Each row of T is roughly a mix of the hidden directions of one of 4 groups.
T:
[[ 16  25 -33  -1  -6  28   2   4 -25 -19]
 [  0  -5 -19  -6  33  20  15 -34  -9  20]
 [-34  -4  17   6  25  32  11   5  -9  21]
 [ 44 -32   9  10 -12   4 -16 -10  -7   8]
 [ -8  24 -24  19  19   7 -17  -6 -34 -18]
 [-37   1  27   8   6  23  -2  31  -3   7]
 [ -8  31 -18  -3  36  -4  17   6   6 -27]
 [-20 -20  19  10  28  16   3 -14 -26  23]
 [-39  -3  -1  25   1  15   9  26  11 -23]
 [-10 -26  25  -8 -25  -5  20  17  32   2]
 [-39  32  17  -4  -6   6   5  21 -16 -13]
 [ 38 -33   7  16  -9  -8 -22 -13 -10  -3]
 [  7   4  23 -21   0  28   0  14 -13  40]
 [  0   8 -18  -8  26   5  30 -35  -2  24]
 [ 29  -6  14 -17  13 -23  -7 -23   0  35]
 [-26   5   1   5 -38   7  12  -3   6  37]
 [-12 -18   6 -27  -7  14  12  16  42 -10]
 [-52  21   3 -14  -2  -3   8  10   0  17]
 [ -2  13 -21  18 -27  28  16  20 -12 -23]
 [ -5 -10 -47   8  16 -27 -11   7   5 -13]
 [ -3   3 -18  21 -14  -9 -19 -34  24 -25]
 [ 36   8  -1   4  13 -13  -4 -22 -17  36]
 [-29   5   9   5  16  45  16   5   6  14]
 [  3  17  -2  -1 -33   8  -6  30  29 -24]
 [-10 -22  18 -11   2  12  28  39  16 -10]
 [ 36  -1   1   9 -37 -20   4 -19  11 -14]
 [ -9 -20  11 -14   4   3   8   2  52  15]
 [-10 -27  28  -3 -16  -4  25  26  23   3]
 [ 20  14 -34  11   9   5  30 -12  27  -2]
 [-28  -5 -14  -4  15  -2  35  29  -4  22]
 [ 20  -7  14   3 -20  -9 -39 -13   3 -30]
 [  6  31 -20 -14 -22  -9  10  17  32 -15]
 [  7 -15  26 -17 -12  18 -12   6 -13  41]
 [ 50   2  -4  -2  32  13   6  -3  -2   7]
 [  5  25 -24  -5  10  -2 -31 -29 -22 -11]
 [ 13  -1  -1   2  13 -11 -12 -31  27  39]
 [  8   1  14  11  -3  -6 -24 -32  31 -28]
 [ 32  15 -12   9   7  17  17   6  11 -39]
 [ 13   8  -9  10 -28  21  25  26 -24 -15]
 [  1 -23  35  17 -16 -21 -21  12 -21  -5]
 [ -5  14 -24  15 -16  33  15  22  -9 -25]
 [  9 -19  12 -42 -20   1   8   1  31  -3]
 [-35 -17  22  17   9 -21  -9  -4  28   9]
 [  8 -15 -13   7   0 -28 -35  -1  11 -34]
 [  1   3 -29   4  40 -29   4 -18  10  -2]
 [-10  -8  12  16   5 -21 -12 -26  30  32]
 [-23 -27  31   0 -18 -16  10  12  28   2]
 [ 18   5 -11 -33   2  21  12  22 -22 -26]
 [ -8   7  41 -11  -1  24  27   7  -3  22]
 [-32   1  30  13   5  30  20   7  -1  18]
 [  3 -10 -50   3  15 -22 -10  14 -10  -5]
 [-11  24 -31 -18  17  28  14   4  22   2]
 [-20   0  39 -10  -3  15  30  18   2  18]
 [  6  -8   8  10  -4 -18 -31 -18  26 -34]
 [-22 -16  32  23   1 -27   3  17 -21  -5]
 [ 38 -25   4  19   8 -17 -20 -17 -17   6]
 [ 50 -31   4   0   3   8 -14  -8   2  -3]
 [  7 -12  35  16 -29 -33  -8   7 -10  -5]
 [-18  18 -25  19 -23  24   1  10  -6 -31]
 [  8  -9   6   9   0 -20 -31 -17  27 -34]
 [ 31   3  -8  -4 -27 -39 -10  -2   6 -18]
 [-11 -25  19 -19  -5   6  20  22  37  -2]
 [-29   5  13   7   9  45  19   5   8  14]
 [ 14   0 -33   9  26 -17 -20 -21  19 -16]
 [-10 -21   7  10  27  34   5 -23 -18  18]
 [  6  -2 -11  13   6 -16 -25 -29  30 -28]
 [ -4   1 -17  -8  34   7  22 -33 -10  24]
 [-37  -1  -5  19   6  18   8  28   3 -29]
 [ 15 -11 -23  -7  40 -18  -3 -11  15 -24]
 [-30   7  14   7   8  43  19   8   9  13]
 [ 40  -7 -28  -6  -5 -15  -7 -30   1 -11]
 [-11   1  -2 -12  12  10  31  29 -22  31]
 [ -2   7  25   9 -37 -15  -6  31  12 -16]
 [  7   4  54 -13 -11  20   5   4  -6   8]
 [ 38   6  -8 -19 -39   8  11  -9   0   8]
 [-30   8   6   3  17  42  20   3   7  16]
 [ -7  21  31  -9 -16  30   3  26 -20   4]
 [  4  -4  19 -21  30   4  18  32 -14  23]
 [ 30   4 -29   3   2  16  26  -8  31  -7]
 [-14  -7  13  18  -8 -25 -17 -12 -27  34]
 [ 13  30 -36   6   0  14 -19 -26 -13  -2]
 [-22   0  32  -8 -17  15  29  22 -10  18]
 [ -7   5 -18 -19 -19  28   8  18   3 -38]
 [-33  39   9 -11   4  14  17  22  -7   0]
 [ 34   9 -25   2  23   9  19  -4  21 -22]
 [ -5 -13   3  -1  -2   0 -42  36  -7 -21]
 [ 16   8  42 -18   4  25  10   5 -14  21]
 [-39  12  16 -26  -6  13  -2  25   2 -19]
 [ 30  -1  -6  -2  33 -12 -28 -19  17 -14]
 [ 23  -6   5   3  12 -16 -36 -17  19 -28]
 [  3   3  40 -15 -13  21  14  18 -21  18]
 [ -4  -5   4 -10  21 -16 -22 -31  31  23]
 [ 42 -25  -1  22  -1 -12 -14 -19 -10  11]
 [ 11   4   0  13  -6   2  -3   8   2 -58]
 [-11   6  31 -10 -17  23  26  16 -17  22]
 [ 26  20 -22  -4  37   9  22   0  14 -11]
 [ 30  -1 -17  -8 -17 -36 -20   2   2 -21]
 [ 52   4 -11  16  16   9  10  -7   1 -12]
 [  8  10  39 -14  -9  28  14   4 -18  22]
 [-53  -2   7 -22 -11  -5  -6   9   5   9]
 [  0   0  -1  -1 -31  21  16  -3  11  45]
 [ 27 -22 -27  -8   8   5  10 -17  34  12]]
In each list below, three rows fit none of the groups, and each other row fits one group, some only roughly. Which are they? Name them in the order they come.
  * K_463: [-29  14 -18  20  10 -34   4  -5  -4 -28]
  * K_737: [ 18  12 -20   7  33   2  -7 -35  23   0]
  * K_518: [-28   6 -10   4  13 -34  -5  -6   2 -37]
  * K_322: [ 35  30 -16 -17   9  -2  27   3  14  -8]
  * K_724: [ 51 -25  -7   6   4   2  -7 -15   7  11]
  * K_989: [  5 -16  21   4 -44  -5  24   8  19   9]
  * K_902: [ 22  -9  32   1 -34  16  -3 -16  -8  21]
  * K_345: [-17 -20  27 -12 -23  -8 -26   4 -16  26]
  * K_754: [ 33 -20 -23  -6   4  -4 -33 -14 -10 -18]
  * K_773: [-13   0  21   6 -17 -13 -28  38  -2 -21]
  * K_468: [ 33  10 -14  -9  36  10   8   6   5 -28]
  * K_701: [ 14 -23  29 -22 -19  26 -17  15  -5  14]
  * K_127: [ -5  23  27 -12 -24  14  22 -16   2  28]
  * K_632: [-34 -15  19   1  30 -18 -16  -4  23   7]
  * K_233: [ 26 -14  13  -7   2 -19 -39   2   4 -29]

K_322, K_902, K_127
  * K_398: [-1 36 37 -9  0  6 16  1 -4 27]
  * K_257: [ 29  20 -30 -22 -18  24  -2 -12  -4  -9]
  * K_787: [ 17 -17  32 -27   6 -32  -2  -3 -17   9]
  * K_565: [-19 -25  39  -4  14 -26   4  17  -8  -1]
  * K_696: [ 16 -16  -6   0   4  -1 -11   2  13 -54]
  * K_103: [ -4   0  -2  19 -26  -4 -27 -29  19 -29]
  * K_416: [ 18  25 -25  23   8  -1 -17 -27 -17  18]
  * K_958: [-24 -20  26  -5 -30  -3 -26  10 -12 -15]
  * K_328: [ 11 -10   3  15  -5  -2 -31 -44   8 -19]
  * K_979: [ 17  15 -22 -15  46   2  15   1  10  10]
  * K_206: [ 43 -20 -30  -7  -3  -1 -13  -8  12  13]

K_398, K_328, K_206
  * K_880: [-33  14  -5   1  16 -11  14  14 -14  39]
  * K_437: [ 39 -10 -26  12  12   0  16 -15  17  20]
  * K_101: [ 20  16   1  -1 -31 -40  15  -6  16  -5]
  * K_479: [ 25  -3   4   1  35 -12  -6 -19  -3  37]
  * K_807: [ 46 -22 -15   0  -4  15   7 -12  23   2]
  * K_344: [ -5   3   5 -13   1 -16 -16 -32  -4  45]
  * K_707: [-11 -39 -16 -19 -12  -6  -8 -13  33   8]
  * K_675: [ -1 -14   5  -7  32  36  22  -4 -11  24]
  * K_763: [-21 -12   5 -36 -14  -2 -11   6  30 -26]
  * K_997: [-19 -13  26   3  13 -28 -18  20 -28   9]

K_880, K_344, K_675
  * K_356: [ -9  10 -15   6  36 -28  -5  -4  -4 -34]
  * K_847: [ 32  12 -25 -22 -22  29  12   1  -2  -6]
  * K_484: [-14  -9  29  10 -42   4 -12   7 -20  13]
  * K_650: [ 16  -7  16   0  13 -26  -9 -25   7  40]
  * K_595: [-12 -10  19   3  16 -30 -22 -26  18  23]
  * K_91: [-10  -7  -3   8 -29   4  32  18  13 -35]
  * K_60: [ 10  -4 -13  -8 -27 -38 -14 -14  17 -24]
  * K_183: [-20  30   6 -18  26   8   7  23  -5 -29]
  * K_809: [ 37  -8   4   3   3  -5 -36 -19  23 -12]
  * K_197: [ -9  26 -35 -29  22  -9   2  15  12  -1]

K_91, K_60, K_809
  * K_651: [ 27  -9 -34 -13  11 -24 -14 -25 -12  -7]
  * K_933: [ 27   9 -15  14  41   0 -13  -7  11 -24]
  * K_107: [ 49 -11  11  19   2  -4  -8 -19  13  12]
  * K_372: [-51   3  14 -10   1 -19 -16   8 -14   8]
  * K_144: [ 26  15 -23 -30 -25  20   2  -5  -8 -19]
  * K_254: [ 12  19  -8  30 -19 -14 -13 -28 -24  15]
  * K_244: [ 28 -16 -15  -6   5 -36 -19 -18 -20  -5]
  * K_116: [-43 -18  24  -8   4 -12 -24  -4   9  13]
  * K_689: [ -7  -2 -21  -1 -10  35  20  24  28 -14]
  * K_412: [ 12   8 -10 -31  39  -1 -18  -9 -21  -8]

K_933, K_107, K_116
  * K_222: [  9  13 -29 -15  36   4  22  -5  26   1]
  * K_860: [ -8  19 -11  11   8  -9 -27 -24 -39 -11]
  * K_881: [-14  16 -12 -16  33 -13  26 -19  -6  24]
  * K_438: [ 27  -5   0 -22  32  -6  -3 -16  12  32]
  * K_378: [-31  15  32   5   2  -9  28  11  -2  24]
  * K_142: [ 15   9 -27  29  -5 -12 -23 -30  -2 -17]
  * K_516: [  7 -17  20   7  -3   2 -24 -34  32 -14]
  * K_124: [ -5  30 -15  -2  -8  29  26  -1  33  -3]
  * K_305: [ 13   2  -3 -12  51  -6  -9 -12   0  25]
  * K_539: [  7 -27  22  18 -16   8 -33  16 -13 -18]
  * K_420: [ 15  26  -5  -7 -34 -25  22  -3  22  -7]
  * K_248: [  1   4 -27   6  15   3  23 -35  -7  31]
  * K_27: [-32  -1  16 -28 -22  24  -1  19  11  14]

K_142, K_516, K_248
  * K_357: [-14  30 -16  -9   9  16  37  -4  22  10]
  * K_884: [  8  31 -29  13  -3  12 -15 -19 -30  -9]
  * K_187: [ -2  14  44  -7  17  20  -4   8 -18  21]
  * K_951: [  4 -23  22   8 -37  -1 -24  26   7  -4]
  * K_391: [-26  -2  43   5  15 -11  -3  11  17  21]
  * K_174: [ 13  -2  12  -3  16 -30 -21 -32  -3  30]
  * K_441: [ 13 -35  17  12  -4  -1 -37   4 -20 -11]
  * K_625: [ 43 -27   1  20 -18   0 -13 -11  -3 -15]
  * K_733: [-23  -3  -7  19 -30  22  19  21  19 -16]
  * K_810: [  0 -28  21  21 -22  25 -24  14  -6 -14]

K_187, K_951, K_391
  * K_221: [-28  19  15 -31  22  11  -2  26  -9  -8]
  * K_955: [-17 -17  42   9 -18 -24 -16   0  -8  10]
  * K_698: [  0  -3 -18  13  27 -29  -1  -5   0 -41]
  * K_885: [ 24  -1 -11   3 -12 -45 -12  -4  20 -17]
  * K_674: [ 37 -38   6   3 -21   8 -16  -7   4  -8]
  * K_966: [ -4   7 -21 -10  24 -34 -27 -13  17 -16]
  * K_782: [-28   6  21   0 -26  20  33   7  -6  17]
  * K_263: [-34  18  19   0   4  21  31  10  10  18]
  * K_685: [  0  25 -20  30  19   1 -17 -21 -22  16]
  * K_277: [ 18  20 -31 -24 -12  13 -16 -25  -3 -19]

K_955, K_885, K_966
  * K_964: [-42  15  17  -4  10  17   1  32   4  10]
  * K_152: [-21  29  10  -3  -6  -6  40  10  20  15]
  * K_683: [-21  26 -21 -23  28 -12  21   5   5  16]
  * K_547: [-28  13  38  12  -8   0  23  21   1  14]
  * K_669: [ 11 -33  25   2   0   2  17  13  38  -7]
  * K_140: [  0  -7  19  17 -37  10 -22  23   7 -23]
  * K_937: [-25   3  33  15  -3  23  30   4   3  20]
  * K_320: [  6  18 -13   2  10 -35 -13  -1 -37 -19]
  * K_851: [-11 -30  22 -18  -3 -10   9   5  41   9]
  * K_199: [ 33  -6 -10  -3  -8 -42  -1 -26  -9  -2]
  * K_570: [ 25 -10 -40 -17  16 -12 -18 -19  -7  -4]
  * K_149: [ 11 -11  21 -15 -21  10  22  18 -26  30]

K_669, K_320, K_149
  * K_211: [  6 -18   5   2 -26  15  27  15  35  17]
  * K_81: [-45  -5  21 -23  -3  -7 -21  14 -11  -2]
  * K_443: [ 11 -20  29 -30  29 -22   0   3   7  12]
  * K_956: [-31 -10  33   8   4 -33  19   5   8  -2]
  * K_654: [  2   0  26  -6 -31  26  -2  12 -15  32]
  * K_824: [ 21 -12  10  -5 -22 -11 -39  10 -16 -24]
  * K_987: [ 18 -20  -2 -17  31 -12   1 -30 -11  25]
  * K_727: [-15 -17  17 -17 -43  23  -7  14   4   7]
  * K_272: [ 39 -11  -1  25 -13  14  -6 -23  17 -15]
  * K_697: [  0  18 -31 -25  23 -12  23 -20   9  14]
  * K_418: [  4  23 -23   3  -8   9 -16  -3 -39 -28]
  * K_572: [ -4 -21   7 -10 -14   9  19   7  48  13]
  * K_69: [  2  26   8   2 -37  -7  16  19  30 -11]

K_956, K_987, K_272
  * K_352: [ 24 -24   9  12 -27  19 -28  -1   0 -23]
  * K_664: [ -5 -16  11  12 -54   8  -3  -4   0  16]
  * K_40: [ -7   9 -14  10 -33  19  15   7 -40  -8]
  * K_28: [-10  10   2  21  38 -13 -19  -9 -32   5]
  * K_922: [ 38 -19  -3  29 -27   3  -1 -16  -1  13]
  * K_114: [-13  -2  45  -2 -36  14   6   4  -5  -4]
  * K_304: [ 16  17   8   6 -43 -12  11   8  25 -16]
  * K_260: [  7   9 -34  -9  28  -1  24  -9  31  -8]
  * K_864: [ 39 -22 -18  14  18 -18  -7 -23   6  -1]
  * K_921: [ 18  22 -23  16 -12   2 -13 -14 -40  -6]
  * K_240: [ -9 -43  27   5  -6 -27   4  -3  13  14]
  * K_271: [ -7 -17   7 -18 -24  -9 -40  13  -8 -24]

K_40, K_240, K_271
  * K_559: [-17   0  22   0 -44  10   8  16 -25   6]
  * K_826: [ -1   0  -9  -7 -12  27  26  35 -10 -27]
  * K_858: [-10 -22  33 -10 -33  12 -22  15  -9  -4]
  * K_175: [-33 -10  11  -4  34  15  -2   7 -21  24]
  * K_615: [-20  39  -4 -12  15  30  16  -4  -4  18]
  * K_122: [-26   0  24   3  -7  33  12  18  21  22]
  * K_51: [ 41  16 -20  18   3  18  24  -4  13   3]
  * K_459: [ 32  -4 -42 -12  -5 -16 -14   1 -13 -13]
  * K_899: [-10  12 -30 -16  38  14  17 -15  -1  15]
  * K_293: [ 26  20 -23   2 -26   7  -2  -8 -33 -17]
  * K_49: [-25  17   3  -9  -2   2 -16  48   9 -12]
  * K_447: [ 13 -27  14  10 -11   3 -39  11 -21 -20]
  * K_687: [  9  -5  14 -27  22 -29 -25 -24 -14   5]

K_615, K_122, K_459
  * K_154: [-21  14  14  -8 -17  17  -3  24  -1 -42]
  * K_946: [-37  -5   6   6 -21   2   7  21  -6 -37]
  * K_658: [ 34  -1 -29   0  -2  26   2 -28  15 -11]
  * K_857: [ 18  21 -22  -4 -13  18  27 -21  29  -2]
  * K_275: [ 32 -13 -38   3  -1  21  11 -15  15  10]
  * K_939: [  5 -31  23  13  -3   4 -37  10 -20 -14]
  * K_602: [-22   8  -3  28 -25   4   3  17 -23 -31]
  * K_7: [ -9  17 -18  -8  18  26  33 -21  14  17]
  * K_112: [ -3  18 -36  12  21 -16  25 -11  22 -10]
  * K_273: [-23 -28  19  -7 -10   5   8  -1  36  25]
  * K_801: [ -6   7 -24 -24  22  11  23   0  37   8]
  * K_373: [  5  -2 -10  11  24   4 -29 -15  16 -40]

K_275, K_273, K_373
  * K_980: [-17 -11  -3   6  12 -23  -2 -30  37  19]
  * K_838: [-28  13  34  13 -10  13  29   9   8  17]
  * K_798: [-20 -25  41   5  -3 -27   4   9  11   4]
  * K_467: [ 23  -3 -23 -19  29  13  19  -8  27  15]
  * K_172: [ -9  -4  36  13 -20 -28 -11  29  -5  -8]
  * K_738: [-12  -7 -48   9  -7 -26 -11   5  -4 -16]
  * K_752: [-23 -19  20  25   8  -9  16  10  24  28]
  * K_599: [  8  -7  34   1 -20  -7 -28 -11  14 -31]
  * K_208: [ -1 -18  27   9   7 -40  -5  -7 -27  13]
  * K_574: [-19  -1  33   3 -45  10   9   8  -6  -2]
  * K_849: [ 47  -2  -8 -20  -5 -22   6 -19  -6 -13]
  * K_20: [  5  11 -22  -5   9  30  29 -30  17  14]
  * K_690: [ 44  16  -7  -5  -9  11  10  23  -9 -24]

K_980, K_849, K_690
  * K_43: [ 33   8 -10  -3 -20 -34  12 -25  11 -10]
  * K_235: [ 17  -2   6  -4  37 -13 -14 -20  10  34]
  * K_534: [-40  26   0 -14  15  -7   7  20   5 -24]
  * K_624: [ 22   2  21   4  15  -3 -27 -27  25 -22]
  * K_627: [ -7  25  -7  -1 -15  33  21  10  35  -7]
  * K_93: [ 15   9  11 -18  10  24  18   8 -29  34]
  * K_388: [ -6   2 -23  13  24  26  33 -10  23 -11]
  * K_825: [-10  -2 -28  19   3 -18 -10 -27  31 -21]
  * K_894: [-43   9  23  18   2  20  -2  -3  15  20]
  * K_568: [  6 -11 -41  11  14 -33  -1 -10   6 -19]
  * K_876: [-18  14   3   2 -10  47  19   4  24   2]

K_388, K_894, K_568
  * K_731: [ 11 -15 -11   7  29 -32 -18 -19  -4 -26]
  * K_231: [ 39   4  -9  -4  21   0 -16 -11  28 -22]
  * K_45: [-29  -9 -11   8   8 -33 -17 -13   4 -33]
  * K_781: [-27   4   8   4  -2  48  -1  19  16  -3]
  * K_280: [-29  -3  13 -12  16  39  -3  12 -18  18]
  * K_358: [-51  16  14 -12  -8  -7  -6  16 -13  -3]
  * K_262: [ 19   9 -34 -17  11  36  12   5  17  -4]
  * K_784: [ 24  -8  32  -6 -20  32  -8  15 -16   9]
  * K_637: [ 44  -8 -20  10  11   1  12  -9  19 -24]
  * K_390: [ 14   9 -19 -27  -8  32  19  18  -3 -27]
  * K_975: [ -1 -30  25   2 -19  -4 -42   8   6  -1]
  * K_883: [ 49 -24  -7   5  19  -1 -12 -13  -1   9]

K_231, K_280, K_975
